(in the rows, 128 means zero)
The rows of Z fall into 3 groups, which share some directions, and each row is roughly a mix of its group's hidden directions, except some rows that fit no group.
Z:
[[126 151 165  92 120 150 139 112 151 154]
 [135 154 173 101 132 164 149 120 125 133]
 [127 143 110 147 108  87 102  98 154 119]
 [150 151  97 158 166 118 121 152 120 115]
 [ 88 140 143 135 155  99 141 127 157 154]
 [162 136 136 119 111 147 174 128 146  98]
 [103 164 159 155  95 133 115 132 116 141]
 [114 126  99 107  90 123 138 104 112  90]
 [116 101 148 165 104 148  99 113 105 138]
 [110 121 130 138 128 139  71 148 149 153]
 [154 137 134 142 162 144 151 113 155 166]
 [ 88 104 143 175 132 122 130 146 134 145]
 [137 162 138 147 182 119 110 137 136 141]
 [150 120  97 143 163 140 141  95 108 150]
 [ 81 148 144 103 104  98 120 136 145 128]
 [142 128 105  99  99 101 138 152 135  90]
 [108 109 157  86 106 133 148 148 137 151]
 [135 140  94  97 128 145 108 153 102  97]
 [131 150 117  89 138 124 116 129  88  92]
 [156 134 161  90 137 102 131 129 145  98]
 [ 69 139 142 144 107 138 124 146 133 148]
 [ 98 121 170 135 143 133 105 107 142 161]
 [ 89 135 119 140 166 144 121 116  94 106]
 [132  73 135 115  93 131 137 129 134 103]
 [157 100 113 119 113 135 137 175 114 152]
 [123 114 128  72  92 134 142 135 109 130]
 [116 124 171 109 109 127 166 105 106 138]
 [103 125 157  94 121 144 148 156 147 156]
 [ 99 171  95 152 132 122 126 134 110 150]
 [114 161 129 149  78 137 117 157 127 131]
 [155  94 100  85 115 123 140 127 148 125]
 [129 146 173 151 105  93 109 129 145 127]
 [151 175  86 133 118 141 132 150 122 132]
 [106 104 148  98 112 128 157 103  99 108]
 [151 124 133 132 128 130 175 154 147  89]
 [137 105 147 142 120 118 176 130  90 114]
 [155 128 136  98 121 145 115 155  80 119]
 [104 109 154 123  98 113  96 153  99 132]
 [ 95  90 131 146 141 100 118 165 128 134]
 [132 143 143  89 131 138 103 124 113 176]
 [153 147 176 131 110 109 114 139 157 118]
 [188 128 122 153 132 140 138 110 140 147]
 [ 84 132 135 128 129 119 146 148 175 144]
 [ 90 134 180 115 121 140 151 121 135 140]
 [145  91 100 125 123  87 116 135 139  99]
 [140 167 141 114 120 109 135  95 162 105]
 [171 134 119 139 155 171 115 113 116 137]
 [152 166 107 144 163 144 111 140 139 152]
 [100 132 166  97 115 135 152 155 139 149]
 [101 138  82 152 136 148 111 148 120 151]
 [143 171  95 107 113 137 107 143 104 139]
 [129 124 119 116  73 122 132  89 141 113]
 [156 139 108 136 127 106 138  92  99  93]
 [123 110 121 139 138 151  97 124 171 163]
 [120 181 153 109 140 150 140 117 145 142]
 [130  83 129 100 111 127 143 109 104  96]
 [135  71 137 146 105 107 147 143 124 124]
 [102 151 111  95 148 156 102 132 138 154]
 [169 147 103 164 140 141 126 124 138 158]
 [114 115 108 100 109  97  96 143 110 156]
 [ 97 147 155  98 165 114 140 138 128 105]
 [138 151  92 154 161 106 101 144 115 129]
 [139 165 112 117  93 105 132 134 100  98]
 [109 159 173 116 118 126 163 112 140 136]
 [127 113 160 110 106 142 105 106 157 163]
 [152 115 107 172 127 129 100 137 129 164]
 [135 129  97 135 110  75 123 144 145 104]
 [143 103 139 155 143 116 131 125 178 155]
 [131 115 122 144 162 142 157 172 112 105]
 [107 100 124 117 105 126  94 123 110 172]
 [147 104  82 134 145 136 100 155 146 125]
 [102 109 165 113 116 108 153  96 110 117]
 [165 140 135 143 143 161 107 101  96 132]
 [129 168 149 144 141 127  88 117  95 130]
 [121  83  82 107 132 128 128 116 106 133]
 [172 102 158 112  97 130 114 141 112 125]
 [138 186 106 127 154 132 131 131 134 104]
 [162 121 148 158 113 114 116 168 127 104]
 [158 139  97  93 139 147 106 100 109 125]
 [123 100 144 169 135 101 127 151 163 134]
 [171 137  97 124 135 108 161 130 157 130]
 [138 117  89 128 140 169 122 118  89 131]
 [120 110  87 101 133 131 113  82 121 140]
 [111  93 110 178 109 137 127 110 127 113]
 [116 101 136 154 134 112 157 155 149  91]
 [ 85 105 114 101 126 109 127 151  99 111]
 [170 176 131 117 139 120 141 122 153 114]
 [145 123 124 149 120 117  87 115  81 110]
 [ 87 152 149 157 112 150 124 130 120 159]
 [133 178 135 171 145 121 127 132 132 105]
 [130 128  96  99 119 145 105 166 120  97]
 [145 159 150 168 138 123 152 133 105 101]
 [156 153 131 167 136  90 109 121 144 142]
 [123 106 111  68 119 135 132 152 120 136]
 [121  98 101 154  96 148 144 113 115  99]
 [168 148 121 161 164 144 124 144 131 145]
 [ 97 100 143 142 118 108 173 152 130 129]
 [145 119 118 166 132 112 154 151 153  92]
 [122 142 164 115 107 132  90 113  92 137]
 [153 163 133 143 178 125 134 149 138 121]
 [ 77 128 148 140 148 106 124 112 140  99]
 [126 113 106 166 130 116  81 151 142 122]
 [123 140 105 103 109 145 161 114 166 104]
 [132 130  81 109 133 122  83 116 111 116]
 [113 132 119 137 136  97 153 143 178 149]]
Here is one row of each group, with its name. Which group are the others in?
[129 132 122 162 179 122 111 159 120 141]
(45)
[141 148 112 170 142 113 134  87 124 104]
(78)
[176 142  97 126 146 106 127 109 105 113]
(34)

[ 85 134 102 109 143 124 152  96 145 143]
(78)
[128 165 105 112 140 138  76 124 119 124]
(78)
[148  95 150 109 102 134 118  87 122 148]
(78)
[107 123 114  88 114  86 106 147 116 139]
(45)
[137  96 128 158 143 158 102 154 139 155]
(78)
[122 174  91 121 150 122 125  99 140 113]
(78)
[128 141 161 125 151 141 169 130 147  92]
(45)
[ 89 122 147 133 103 108  84 119 114 138]
(78)
[150 140 166 100 149  92 129 119 143 108]
(34)
